[[120 104]
 [118 152]
 [136 129]
 [145 124]
 [144 124]]
:
[[104 120]
 [152 118]
 [129 136]
 [124 145]
 [124 144]]

[[126 137 132 133 148 125 136 145]
 [120 129 138 117 101 129 117 130]
 [131 134 124 141 158 125 140 134]
 [128 133 121 145 132 130 124 107]
 [124 130 126 134 111 131 116 108]
 [131 131 128 131 152 125 140 143]
 [112 149 141 136 125 129 118 136]
 [135 126 116 142 138 129 131 108]
 [122 129 132 124 101 131 114 116]
 [140 118 115 135 143 128 138 115]
 [129 120 136 107 119 125 132 149]]
:
[[145 136 125 148 133 132 137 126]
 [130 117 129 101 117 138 129 120]
 [134 140 125 158 141 124 134 131]
 [107 124 130 132 145 121 133 128]
 [108 116 131 111 134 126 130 124]
 [143 140 125 152 131 128 131 131]
 [136 118 129 125 136 141 149 112]
 [108 131 129 138 142 116 126 135]
 [116 114 131 101 124 132 129 122]
 [115 138 128 143 135 115 118 140]
 [149 132 125 119 107 136 120 129]]

[[147 122 102 108 123 129 129 121 132]
 [104 130 144 126 115 141 144 106 108]
 [137 124 134 129 120 124 138 121 138]]
:
[[132 121 129 129 123 108 102 122 147]
 [108 106 144 141 115 126 144 130 104]
 [138 121 138 124 120 129 134 124 137]]

[[145 143 137]
 [131 131 130]
 [123 123 124]
 [107 108 117]
 [151 150 141]
 [143 143 137]
 [135 135 131]]
:
[[137 143 145]
 [130 131 131]
 [124 123 123]
 [117 108 107]
 [141 150 151]
 [137 143 143]
 [131 135 135]]

[[114  99]
 [121 110]]
:
[[ 99 114]
 [110 121]]

[[132 133 130 130]
 [129 138 147 112]
 [127 139 132 119]
 [127 132 123 118]
 [133 124 129 126]
 [125 147 143 120]
 [133 139 150 120]
 [129 136 148 119]
 [134 134 131 131]
 [132 139 148 119]]
:
[[130 130 133 132]
 [112 147 138 129]
 [119 132 139 127]
 [118 123 132 127]
 [126 129 124 133]
 [120 143 147 125]
 [120 150 139 133]
 [119 148 136 129]
 [131 131 134 134]
 [119 148 139 132]]
---
[[149 107]
 [143 145]
 [126 110]
 [146 143]
 [104 148]]
:
[149 145]

[[126 128 128]
 [123 128 135]
 [107 128 129]
 [124 126 134]
 [132 124 134]]
:
[126 128 129]

[[127 153]
 [153 133]
 [156 116]
 [106 114]
 [155 151]]
:
[127 133]

[[132 138 128]
 [120 114 129]
 [132 126 100]
 [115 112 139]
 [148 140  99]]
:
[132 114 100]

[[136 128 129 136]
 [143 106 128 121]
 [116 128 128 142]
 [141 128 127 149]]
:
[136 106 128 149]

[[119 126 140]
 [113 126 139]
 [106 118 155]
 [104 126 141]
 [113 124 140]]
:
[119 126 155]

[[135 135 121]
 [132 132 117]
 [130 132 113]
 [133 104 118]
 [141 138 130]]
:
[135 132 113]
---
[[135 113 142 122 139 135 136 129 120 108 122 113]
 [135 138 126 127 118 143 118 121 125 117 118 142]
 [137 126 140 125 116 113 147 141 114 119 111 154]
 [136 112 143 122 140 137 137 130 119 105 121 112]
 [135 138 126 127 119 142 118 121 125 118 118 141]
 [119 113 130 127 140 110 139 134 130 138 139 108]
 [121 144 112 133 113 121 117 125 135 148 132 145]
 [120 114 131 127 139 113 138 134 129 136 138 110]]
:
[[110 138 136 129 134 138 113 139 127 131 114 120]
 [145 132 148 135 125 117 121 113 133 112 144 121]
 [108 139 138 130 134 139 110 140 127 130 113 119]
 [141 118 118 125 121 118 142 119 127 126 138 135]
 [112 121 105 119 130 137 137 140 122 143 112 136]
 [154 111 119 114 141 147 113 116 125 140 126 137]
 [142 118 117 125 121 118 143 118 127 126 138 135]
 [113 122 108 120 129 136 135 139 122 142 113 135]]

[[140 127]
 [140 127]
 [112 127]
 [128 109]
 [128 128]
 [128 128]
 [140 128]
 [128 150]
 [129 128]
 [140 127]
 [113 127]
 [129 129]]
:
[[129 129]
 [127 113]
 [127 140]
 [128 129]
 [150 128]
 [128 140]
 [128 128]
 [128 128]
 [109 128]
 [127 112]
 [127 140]
 [127 140]]

[[118 139 116 123 140 115 115]
 [146 116 142 135 109 148 143]
 [147 109 117 111 115 129 113]
 [136 141 112 145 115 142 116]
 [136 141 112 145 115 142 116]
 [117 140 116 123 141 115 115]
 [106 150 143 147 145 124 146]
 [136 143 110 147 114 143 114]
 [117 139 116 123 141 115 115]
 [144 116 141 134 110 146 142]
 [118 115 144 109 144 111 141]]
:
[[141 111 144 109 144 115 118]
 [142 146 110 134 141 116 144]
 [115 115 141 123 116 139 117]
 [114 143 114 147 110 143 136]
 [146 124 145 147 143 150 106]
 [115 115 141 123 116 140 117]
 [116 142 115 145 112 141 136]
 [116 142 115 145 112 141 136]
 [113 129 115 111 117 109 147]
 [143 148 109 135 142 116 146]
 [115 115 140 123 116 139 118]]

[[124 125]
 [131 112]
 [148 147]
 [129 124]
 [133 116]
 [145 140]
 [134 116]
 [135 131]
 [152 147]]
:
[[147 152]
 [131 135]
 [116 134]
 [140 145]
 [116 133]
 [124 129]
 [147 148]
 [112 131]
 [125 124]]

[[129 134 128 121 131 133 117 134 146 127 103 140 132]
 [131 134 135 116 137 132 122 127 150 132 119 128 128]
 [124 123 120 140 112 121 132 140 110 126 142 133 129]
 [128 134 131 123 130 135 125 129 141 133 117 128 126]
 [133 124 136 128 138 127 127 113 118 119 120 124 135]
 [130 117 129 135 125 115 130 127 108 117 143 130 136]]
:
[[136 130 143 117 108 127 130 115 125 135 129 117 130]
 [135 124 120 119 118 113 127 127 138 128 136 124 133]
 [126 128 117 133 141 129 125 135 130 123 131 134 128]
 [129 133 142 126 110 140 132 121 112 140 120 123 124]
 [128 128 119 132 150 127 122 132 137 116 135 134 131]
 [132 140 103 127 146 134 117 133 131 121 128 134 129]]

[[131 133 120 126 124 128 104 140]
 [132 139 131 133 131 122 130 130]]
:
[[130 130 122 131 133 131 139 132]
 [140 104 128 124 126 120 133 131]]
---
[[133 111 113 113 111 110 133 145 144 113 134 146]
 [110 110 109 110 108 108 110 146 146 110 105 146]
 [116 103 104 104 102 101 116 147 147 105 111 147]
 [147 124 126 126 125 125 148 114 113 126 150 113]
 [149 115 118 118 117 114 149 140 140 118 152 141]
 [150 111 115 115 114 111 150 152 152 115 155 153]
 [146 112 114 115 114 110 146 106 105 114 146 104]
 [109 148 145 145 147 150 109 143 144 145 108 144]]
:
[[116 103 104 104 102 101 116 147 147 105 111 147]
 [110 110 109 110 108 108 110 146 146 110 105 146]
 [133 111 113 113 111 110 133 145 144 113 134 146]
 [146 112 114 115 114 110 146 106 105 114 146 104]
 [150 111 115 115 114 111 150 152 152 115 155 153]
 [149 115 118 118 117 114 149 140 140 118 152 141]
 [147 124 126 126 125 125 148 114 113 126 150 113]
 [109 148 145 145 147 150 109 143 144 145 108 144]]

[[127 138 140 135 125 128 128 132 126 139 104 132 128 127 131]
 [127 120 125 118 128 122 126 126 132 133 158 132 127 126 129]]
:
[[127 120 125 118 128 122 126 126 132 133 158 132 127 126 129]
 [127 138 140 135 125 128 128 132 126 139 104 132 128 127 131]]

[[125 139 136 120 118 143 129 129]
 [122 131 114 145 136 122 128 128]
 [135 129 126 137 118 129 116 116]
 [129 124 146 134 132 129 121 121]
 [137 120 128 138 125 137 137 137]
 [133 136 117 132 133 122 125 125]
 [132 127 150 143 140 130 116 116]
 [125 118 143 130 129 130 128 128]
 [139 124 123 117 109 138 137 137]
 [141 120 133 143 128 129 124 124]
 [137 127 120 130 133 115 121 121]
 [134 124 119 131 135 119 132 132]]
:
[[122 131 114 145 136 122 128 128]
 [133 136 117 132 133 122 125 125]
 [134 124 119 131 135 119 132 132]
 [137 127 120 130 133 115 121 121]
 [139 124 123 117 109 138 137 137]
 [135 129 126 137 118 129 116 116]
 [137 120 128 138 125 137 137 137]
 [141 120 133 143 128 129 124 124]
 [125 139 136 120 118 143 129 129]
 [125 118 143 130 129 130 128 128]
 [129 124 146 134 132 129 121 121]
 [132 127 150 143 140 130 116 116]]

[[115 127 107 129 146 127]
 [136 120 117 148 134 139]
 [133 113 124 124 121 105]
 [147 123 112 139 117 123]
 [147 116 139 124 132 142]
 [122 133 146 144 122 140]
 [137 112 143 125 140 143]]
:
[[115 127 107 129 146 127]
 [147 123 112 139 117 123]
 [136 120 117 148 134 139]
 [133 113 124 124 121 105]
 [147 116 139 124 132 142]
 [137 112 143 125 140 143]
 [122 133 146 144 122 140]]

[[114 143 129 125 140 115 119 133 138 150]
 [127 129 127 128 129 127 127 128 129 131]
 [141 125 126 107 111 130 118 125 127 142]
 [117 145 132 123 140 113 121 132 139 152]
 [136 127 125 114 116 129 122 126 127 138]]
:
[[136 127 125 114 116 129 122 126 127 138]
 [141 125 126 107 111 130 118 125 127 142]
 [127 129 127 128 129 127 127 128 129 131]
 [114 143 129 125 140 115 119 133 138 150]
 [117 145 132 123 140 113 121 132 139 152]]

[[127 126 124 126 128 133]
 [125 127 123 122 130 131]
 [112 124 127 119 131 125]
 [126 140 155 141 136 104]
 [128 121 113 120 123 142]
 [118 122 115 111 131 136]
 [115 121 114 105 132 142]
 [128 128 138 120 129 126]
 [128 128 128 127 130 129]
 [127 127 126 125 129 128]
 [129 130 125 126 133 123]]
:
[[128 121 113 120 123 142]
 [115 121 114 105 132 142]
 [118 122 115 111 131 136]
 [125 127 123 122 130 131]
 [127 126 124 126 128 133]
 [129 130 125 126 133 123]
 [127 127 126 125 129 128]
 [112 124 127 119 131 125]
 [128 128 128 127 130 129]
 [128 128 138 120 129 126]
 [126 140 155 141 136 104]]

[[146 123 132 138]
 [102 111 123 143]
 [103 132 107 129]]
:
[[103 132 107 129]
 [102 111 123 143]
 [146 123 132 138]]
